Each row is where one point has got to under a steady rotation. How many ticks took it there?
The counts run from 0 to 231.
[172 126 110  85  47 113 137  79 103 119 146 102 128  87 135 143 164  87
 137 104 122 123 135 136 135 128 159 117 117  87 150 112 147 122 159 144
 133 162 170 121 134 163 109 138 143  84 154  80 168 132 135 149 124 123
 151 157  84 135  95 135 166 150 118 103 171 167]
208
[113 107 172 117 120 119 154 134 134 124  69 139 143 151 135 142 120  88
 155  41 154 127 113 137 153  97  88 128 117 114 134 151 124 109 113 134
 201 132 149 164  75 149 152 143 145 111 150 178 117 142 136 150 155 102
 146  94  98 155 159 113 112 153 134 162 142 123]
115
[116  84 106  67 142 128 150 145 105 119 167 145 110 139 101 144 144 130
 132 126 190 128 139 138  95 136 112 127 107 172 122 106 110 163 149 114
 118 126 111 105 132 109 177 102 144 155 174 115 118 134  84 165  81 100
 118 115 134 141 112  87 148 143 140  84  98 100]
96
[101 118 123 144 112 106 120 118 133 148 110  71  81  95  85 123 103 193
 136 129 115 124 110 120 155 138 143  97 179 115 152 132 102 144 115 133
  85  49  92 125 143 145 144 143 152 140 115 111 136 114 122 104  94 129
 100  98 103 153 116 128 175 119 107 136 152 122]
45
[124 109 144  98 138 111 164 117 165 125 121  85 165 135 115 127 159 120
 154  44 164 113 155 133 147 125 101 109 112 117 109 137 119 110 123 145
 207 119 166 149  89 135 169 154 164 129 147 171 133 142 122 131 167 112
 147 128  92 149 136  99 138 137 119 155 137 128]
111
[101 107 113 142 153 129 162 130 148 197 102  85 125 162  76 142 114 158
 110 165 106 100  95 124 143 146  91 115 152 123 158 159 129  99 133 183
 126  72 146 133 158 140 130 130 137 165  99 135 110 119 132 109 134 133
  88 139 118 114 106 160 143  81 110 162 122 117]
186
[151 145 125 142 147 133 100 136 119 116 116 183 142 135 167 124 101 179
 126 118 134 163 146 141 140 155 155 160 109 157 115 141  89 172 101 142
 143 160  99 110 107 186 124 145 135 195 129  87 153 136 171 121 109 153
 140 147 130 104 148 157  93 157 134  84 114  87]
158
[113 145 149 128  85 138 109 128 103 151 130  75 156  82 129 113 135 103
 143 142  57 104  82 143 115 117 145  87 139  95 169 142 129 128 126 113
 117  97 126 142 165 140 129 142 162 102  87 163 122 116 103 121 125 115
 106  84  83 137 140 154 147 106 141 155 153 183]
125
[ 92 149 130 166 164 124 132 149 118  98 162  89 134  99 107 118 140 121
  88 116 131 175 119 148 101 118 156  99 190 158 148 123 141 126 123  82
 118 117  38 123 104 100 130 127  99 123 126 131  99 137 136 109 122 123
  84 171 114 110 132 126 124 131 169 122 136  64]
230
[148 139 110 139 168 125  90 117 123 140 132 184 124 130 174 154 161  96
  84 189 121 106 129 126 126 136 112 123  97 148 107 116 166 129 139 126
 151 183 135 105 160 100  84 100 125 144 135 135 141 168 129 166 161 147
 111 144 183  76 142 136 109 143 162 110 102 119]
79
[ 72 145 123 118 172 136 165 143 139 132 177 130 126 157 101 145 152 120
  98 107 157 164 125 126  87 135 111 144 167 170 138  95 126 103 155 145
 129 132 106 143 119 101 130  88 120 159 140 110 106  98 131 132 104 113
 101 194 154  87 108 146  97 110 126 114 100  58]
90
[105 117 166 140 141 164 142 187  99 147 126 138 164 138 104 158 102 132
 139 185 148 100  85 123 119 150 134  96 119 170 143 163 131 161  98 116
 125  94  91 140 133 124 162 105 148 132 119 126  87 182  93 126 148 106
 135  84 138 138 118 120 148  91 162 112  92 102]
177
[ 98 175 122 167 124 132 123 133 126 139 124 103 143 107 148 103 103  93
 142 166  60 127 103 139  98 111 102 152 121 126 164 135 131 119 118 102
  92 112 144 150 189 142 126 131  69  94 101 129 152  94 124 156 153 165
 101 141  83 129 170  74 169 136 154 156 133 106]
133
[121  90 120 102 149 140 139 140 162 135 159  81 143 119 111 110 177 148
 163  92 138  98 190 155 122 139 113 123 126 108 101 133 107  96 134 148
 185 130 169 106 100 131 210 153 178 133 142 141 161 147 109 163 148 104
 159 115  86 177 108 105 168 124 107 140 130 142]
108
[ 66 133 121 127 152 125 136 150 122 131 190 122 116 145 109 135 150 128
 121 115 135 152 133 131  78 132 125 154 177 165 117  87 137  91 158 129
 118 142 114 154 153 108 135  75 117 148 121  97 109  83 117 160  93 102
 129 177 175 107  73 149 122  98 124 125 103  71]
89
[134 157 121 160 118 110 139  84 154 142 102 107 126 133 140 107 125  79
 119 153  74 121 117 150 133 110  80 138 136 104 182 137 139  85 116 126
 130 106 154 156 154 117  94 152 106  91 124 156 171 137 140 138 134 153
  83 131  87  84 165 105 140 145 143 170 149 103]
131
[ 92 124 197 151  99 152 123 189 122 131  76 147 153 138 141 148 107 103
 180  86 114 130  98 127 119  95 118 129 136 114 156 151 125 125 119 113
 165 114 123 156 102 163 167 138 148 109 115 162 103 111 119 169 142 104
 145  81  73 189 146 121 120 129 140 145 139 138]
117
[173 133  79  77  97 128 135 104 135  72 169 128 148 109 126 103 118 137
 130 123 144 161 176 150 116 134 161 157  94 149 120 113 103 152 120 113
  98 153  99 128 120 116 109 112 113 106 146  67 168 133 127 111  99 128
 158 138 120 120 136  98 139 163 117  85 123 109]
152
[ 78 161 175 154 100 112 102  83 144 124 141  89 149  85 108 142 171 130
 144 133 107 103 143 133  91 148 148 113 137 153  88 105 139 123 145 111
 157 117 157 161 149 128 158 166 161 118 146 117 159 181 108 143 137  90
 175 144 154 114  83  95 142 103 133 125 154 130]
28
[ 99 132 174 160 126 150 147 188 127 125 132 135 180 149 117 152  99 124
 138 131 156 137 120 152 107 143 149 134 142 175 133 165 141 128  85 117
 143 112  95 174  98 137 151  97 128 120 105 116 101 185 119 131 149  94
 162 105 149 141 102 130 137  84 159 115 104  58]
173
[134 137 157 103  81 145 124 149  79 126 104 157 187 133 135 119  96 136
 155 105 120 144 112 131  74 156 145 137  91 148 134 132 123 173 147 134
 145 166 159 119 147 205 132 124 156 148 165  98 123 121 136 140  99 114
 161 136 114 112 112 131 104 145 164  73 135 137]
17
[152 135 102  95 102 188 175 135 138 133 130 124 206 163  92 102 138 108
 131  98 139 141 146 132  90 134 141 143  97 139 136 126 140 102 176 142
 126 171 135 111 102 138 117 129 110 137 134 102  98 104 171 124 121 118
 146 214 115 117 131 142  78 125 125 126 133 139]
10
[132 112 118 135 127 117 111 158 150 105  85 129 111 101 153 115  85 169
 160  88 153 147 127  79 161 104 143 131  94 104 111 148 131 151  89 129
 116 115 122 127 142 168 118  94  98 124  96 114 115  78 148 124 187 152
 134 110 116 192 157 111 154 155 106 132 135 148]
57
[159 126  94  83  93 181 180 112 139 117 121 134 193 169  87 104 157  98
 135 112 145 137 156 138 101 133 133 139  82 137 137 117 145  98 168 134
 133 174 160 114  96 117 109 129 112 105 159 111 115 143 155 138 120 113
 158 190 124 117 124 119  93 135 125 114 139 143]
11
[125  82 129 108 167 131 131 142 120 175 132 136 101 144 117 129 133 181
 126  90 144 140 138 139 141 162 104 115 143 129 135 133  91 149 146 167
 152 111 128  89 115 168 175 151 184 216 157 131 125 100 143 121  69 125
 104 118 110 122 127 163 104 135 120 114 110 118]
102
[168 112 101  89  89 161 150 104 128 151 108 147 108 142 108 166 158 101
 124 134 138 107 105 100 151 104 129 110 104  79 153 109 131 112 185 149
 120 145 142  90  94 132 118 148 136 121 148 104 122 112 162 149 109 132
 112 175  89 153 140 160 117 130  88 135 156 195]
203
[156 108  82 105 106 169 145 112 157 135 102 145 153 189  79  85 156 123
 126 120 128 152 185 136 110 119 127 157 120 105 131 119 144  61 179 160
 119 177 170 127 104 118 112 114 115 137 126 121 102 114 141 143  95 110
 145 180 158 136 124 157  96 139 104 137 136 153]
7
[116 133 177 142 100 173 108 170 106 148 107 129 151  97 139 135 123 101
 169 139  93 102  73 137 122 100 141  89 136 100 162 138 132 132 136 101
 134 111 106 115 118 141 157 151 156 105 105 159  96 131 110 151 144 111
 120  74  72 184 164 148 130 109 141 159 130 186]
121
[131 113 165 139 109 158 121 143 146 137  63 160 140 138 132 153 138  84
 148 123 126 103  93 127 154 100 105  98 119 103 163 137 130 117 127 113
 173 125 117 127  77 119 144 155 158  97 143 189 112 160 127 173 140 108
 121  83  91 169 175 132 107 134 140 160 137 156]
119
[118  99 174 138  94 136 128 167 137 116  64 155 136 140 125 140 124  97
 175  79 142 130 121 151 131  98 107 125 134 117 143 147 126 103 124 117
 174 122 149 166  92 157 166 131 165 100 138 168 120 144 111 185 146  90
 156  66  87 199 137 112 137 134 145 154 139 137]
116
[131  74 117  62 157 115 148 122 106 139 125 151  88 150 111 139 141 165
 112 106 190 135 125 122 144 137  89 114 115 161 133 115  92 161 140 153
 149 120 129  95 121 122 167 139 185 181 185 134 128 132 108 142  53 107
 103 106 122 119 130 123 122 153 131  85 107 114]
99
[112 172 168 174 158 114  85 124 100 114 119 156 132  73 183 168 148 102
 108 125 100 135 110 100 120 117 150 108 131 137  95 110 134 169 147 100
 165 153 106 106 129 167 124 155 114 147 126 126 131 118 144 164 168 151
 116 188  97 118 147 109 109 157 157 126 133 140]
218
[157 143 135 131 127 127 100 141 107 106 140 177 142 114 169 108  95 180
 138 119 134 168 154 148 121 148 169 175 113 152 115 139  91 175 105 126
 133 162 106 111 123 183 129 126 134 175 129  79 163 136 138 126  97 138
 156 125 128 118 135 119 127 160 143  76 110  95]
157
[163 105  98  93  69 155 136 101 115 139 141 143 114 121 113 159 160  99
 135 150 120  96 122 117 135 109 146 107 115  74 151  97 123 107 188 145
 108 163 152  87 115 141 119 133 135  96 143  91 140 121 150 165 116 126
 128 149  83 175  99 152 145 136  86 120 165 198]
204
[153 120 149 115  83 146 116  97 106 131  76 184 163 151 131 135 135 124
 145 123 125 126 123 135 106 157 109 132  98 138 135 116 130 160 157 142
 169 173 163 107 124 173 120 155 177 145 185 119 154 178 154 159  80 114
 147 131 127  87 124 142  90 157 150  85 145 139]
19
[149 173  82  87 121 155 148 114 128  99 179 101 153 121 123 108 109 136
 122 115 134 163 144 131 115 127 177 150 103 151 125 118  94 140 140 120
  88 136  72 115  96 120 102 121 100 130 126  66 133  88 160  83  97 144
 135 198  99 100 158 121 109 136 116 103 130 115]
150
[105 168 170 170 131 114  72 127  99 100 131 158 118  60 186 156 148  97
 135 138  90 133 130 119 104 109 170 117 140 127 109 107 145 157 134  88
 151 182 139 114 148 187 144 139 108 131 130 107 157 133 133 190 167 145
 132 164 103 141 128 107 148 156 152 116 135 130]
217
[111 117  87 163 140 117 138 136 165 145 132  67 105 108  85 112  96 181
 144 136 115 129 135 141 155 134 129 119 174 105 155 138 103 110 103 142
  97  65 103 108 123 152 153 137 107 131 113  90 153 109 150 104 140 156
 104 130  69 166 114 112 198 134  99 153 141  92]
49
[113  88 119  67 170 129 152 144  98 134 145 136 112 140 105 139 123 156
 116  92 174 145 109 111 125 144 111 108 107 166 129 114  98 180 139 149
 146 103 103  89 130 143 161 124 164 190 177 126 105  99 105 135  69 120
  96 134 109 110 134 127 104 129 155  85 104 102]
98
[154 126 100  78  78 179 159 134 118 108 136 143 202 153  88 104 131 103
 157 111 143 148 157 135  73 141 145 153  86 141 128 118 141 122 163 132
 120 191 153 117 126 136 130 105 125  98 160  95 107 128 125 148 116  99
 173 168 117 142 102 101 126 134 143  93 132 140]
12
[119 129 110 148 165 122 147 117 123  96 158  97 128 107  99 111 160 113
  78 128 146 168 132 157 128 122 134  90 167 162 148 124 155 136 117  90
 123 125  56 120  92  72 127 131 106 111 147 138 112 164 123 122 112 118
  77 159 123 102 148 104 127 151 166 124 130  64]
231
[163 142 128 145 169 150  92  99 159 118 136 149 144 132 149 128 169 169
  97 145 132 114 175 135 151 159 170 129  98 141  77 140 116 134 118 142
 174 154  99 102  78 119 138 157 175 172 128 123 149 193 145 113 152 122
 172 139 176 101 140 150 103 121 112 114 110 138]
163
[124 118  98 149 150 123 143 149 174 112 131  79 123  92 129 108  89 169
 151 105 147 124 142 109 167 117 131 129 116  97 116 149 123 131  88 132
 111  93 121 113 150 159 144 124  81 119  98 103 140 103 147 111 197 166
 127 137  66 177 150  81 191 145 109 152 134 119]
53
